Rotation paths and how fast each direction turns (deg/step):
Each turn is a multiple of 5 degrees from 10 to 175, or 0.
Each row of a path follows its step; steps can be skipped.

step 1: [ -6 -14  15   6 -17  -2   1  24   1  11  -6  18  -4   4  12   3   2   2
 -10   3  -9  -2 -32 -11   4  18  -5   5   1  24   9   6  -5  -4  12   2
  -1  -2   5   0   7   1  -3  -9 -15  -4   8  -1 -12  -1 -21 -11  -8   5
  -7  -5  -3   4  -9   8   8  13   2   2 -10   5   3  -2   5  -7   9   0
   4   1]
step 3: [  0 -11  10 -10 -10 -17  -7  12 -15  -2   5  -8 -13   1   5   7   0   4
  -7   5   0   3 -21  -1   3   6   9  -4 -12  16   8   5   1 -14  13  -2
   5  -1   9  -7  13  11  -4 -10  -6  -2  -2   1 -12   5  -4  -6   4 -21
 -16  -3   2  -4  -1   4  -7  26   6  -1  15  -9 -12   5   8 -12  22  -8
  -4  -4]
step 5: [-14  13  10  -8  10  -3  -2  27  -3   1   4 -11   4   1  -4  -1   0   2
  -3   5   5   1 -20  11  10   7  -4  -6 -16   9 -17  -3   0  -5  -3  -7
   0 -14   3 -18 -14  14  -6 -17 -17  -3  -8   1  -7  -8  -5  -4  -4 -19
 -15 -13  12 -13   0   4  -8  12  -7 -15   3  -5   5  -5  -1 -15   1  -4
   8  -6]
step 14: [  7 -15   3  13  -5   7  -1  18   5  -4   6 -10  -7 -11  11   0   6   7
 -13  12  -6   3 -22  17  -1   3  -5   4 -19   6  -7 -12 -13   4 -11   6
  -6  -5   0   1   0  18 -14 -19 -13  12  -2   5 -12   0 -12   2  -5  10
 -14 -15  -5  -1   8 -15 -16  14  -5  -5  -6  -9  -1  -6  -2  -7   9   2
  -8  -4]
step 15: [  6   3   3  -3   0 -13   4  23  -7 -16  -5 -13  -4   1   2  13  -4 -11
 -26  10   6   8 -16  -9  -3  -6  -4  -9  -8   0  -2  -2  16   5  -7  -6
   8  -7  -1  -2   2  11   5 -17  -7   3  -4  20  -9  -4  -7   2 -12 -16
   6  -2   4  12   0   5  18  10  -5  -9  12  -4 -10  -4  -2 -14  12 -19
  -3  -8]
step 19: [  0 -11  10  -9 -18  -1  -7  27  -4   1  -5   9   5   0  10  -2  15  -9
  -5  12 -17   6 -28  -4   5   4   5 -18 -13  13  -6  10   4  -7   6   5
  12   2  10  -4  -6  18  -3   4   9   3 -13  -5   3   5 -16   3  -1   6
   5  15 -21  -4   6  -4   8   6   4 -16   0   2  -3   5   1  -2  -1   0
 -10  -2]
step 20: [  1  -7   0  -2   6  -7 -11  14 -13  15   5  -8  -4  -6   2   0  11   8
 -21  12 -11   8 -18  -1  -3  -1   0  -1 -17  25  14   7  -8 -13   1   0
   8  -6   4  -5  -2  13   8  -4 -25  -8 -10   4  -6  -6  -2  -2   2  -7
 -15  -8  18  -8   0   4 -15  18  12  -5   3  -1   7   6   1  -3  12   3
   0 -11]
step 24: [  5   3  14  19  -2   0  -8  32   7  -9  -4  -7   0  11  16  10   7  -3
  -6  -1  10  11 -16 -12   8  17 -10   2 -21  -2  17  -1   4   5  -5  -6
  -2   5   4  -4 -17   4  -7 -10  -1   1  -8   4  -2  -2 -17  -3  -8 -15
  -7 -17   0   5  -7  -7  10   7   0  -5  -3  -3   3  -6  -6  -7  -4   8
  -8 -11]
Speeds:
[ 2  0 -2  2 -4 -6  2  3  0  3  2 -4  0  3 -3 -1 -2  1  2 -1 -1  2  0  5
 -1 -2  1  1 -4 -1  1 -5 -2 -1  5 -1  1  1 -3 -4  0  1  0  1  0  4  1  0
 -1  1  1 -1  3  1  0 -1  1 -4  0  1 -1  1  1  4 -1 -5 -3  2  3 -5 -3 -1
  0 -2]
40
[-3  1  2 -1  3 -3  2  0  5  0  1 -2  0  2  0  3 -1 -1 -1  1 -1 -4  2 -2
  2  1  0  2 -3  4 -4  2 -1  0 -5 -4 -1 -1 -2 -5  0 -3  0 -1 -1  3 -4 -2
  2 -1  0  2  0  3  2  2 -2  0 -1  3  3  2 -1  0 -1 -1 -5 -6 -1  0 -1 -3
 -1  4]
110
[-2  2 -1  5  2  1  0  1  1  0 -2  1 -3  5  0  3  1  3  3  2 -1  3  3  3
  0 -1 -2  1 -2  4  2 -2  0  5 -2  2  0  0  2  1 -1  1  2  0  5  1 -2  1
  4 -1  2 -1 -2 -4  1 -1  0  2 -2  1 -1  0 -4  5 -3  2  0  1 -1  3  1  4
 -4 -1]
25
[-1  1  3  2 -1 -3 -3  4  2 -1 -3 -2  4  0 -5  2  1 -3  1  0 -2  1  0  2
  0  5 -1  2  1 -1  1  4  1  0  1 -4 -1  2  2 -2  0 -3  0  0  0 -1  3 -2
  1  0  2  0 -2  0  0  0 -1  0 -3 -3 -5 -6 -3 -5 -5  0  0  4  0  0 -2  2
  3  0]
60
[-1  2  1 -6 -3  0  1  1 -1  0  2  2  0  0 -2  2  3  5 -4 -1  4  6  0  3
  1 -2  2  2  0 -4  1  0 -2 -3 -1 -2  0 -2 -1 -2 -3 -1  4 -1  1  0 -1  1
 -3  0  3 -1  1  1  2  1 -4  2 -3  2 -1  1  2  1 -3  3  0 -2 -5  0  5  1
  4 -2]
145
[ 1  1 -4  1  0 -4 -2 -3 -2 -1 -1 -3  1  1  2  0  0  1  1 -1  3 -1 -2 -2
 -1  3  2  3  0 -6 -1  1 -1 -5 -3  0  4  0  2  2  1  0  0 -5  2  4  0 -2
  3 -5  1  1  1 -3  2 -5  5  2 -1 -1  0  3  1 -1  0 -1 -2  2 -3 -1  2  2
 -4  0]
120
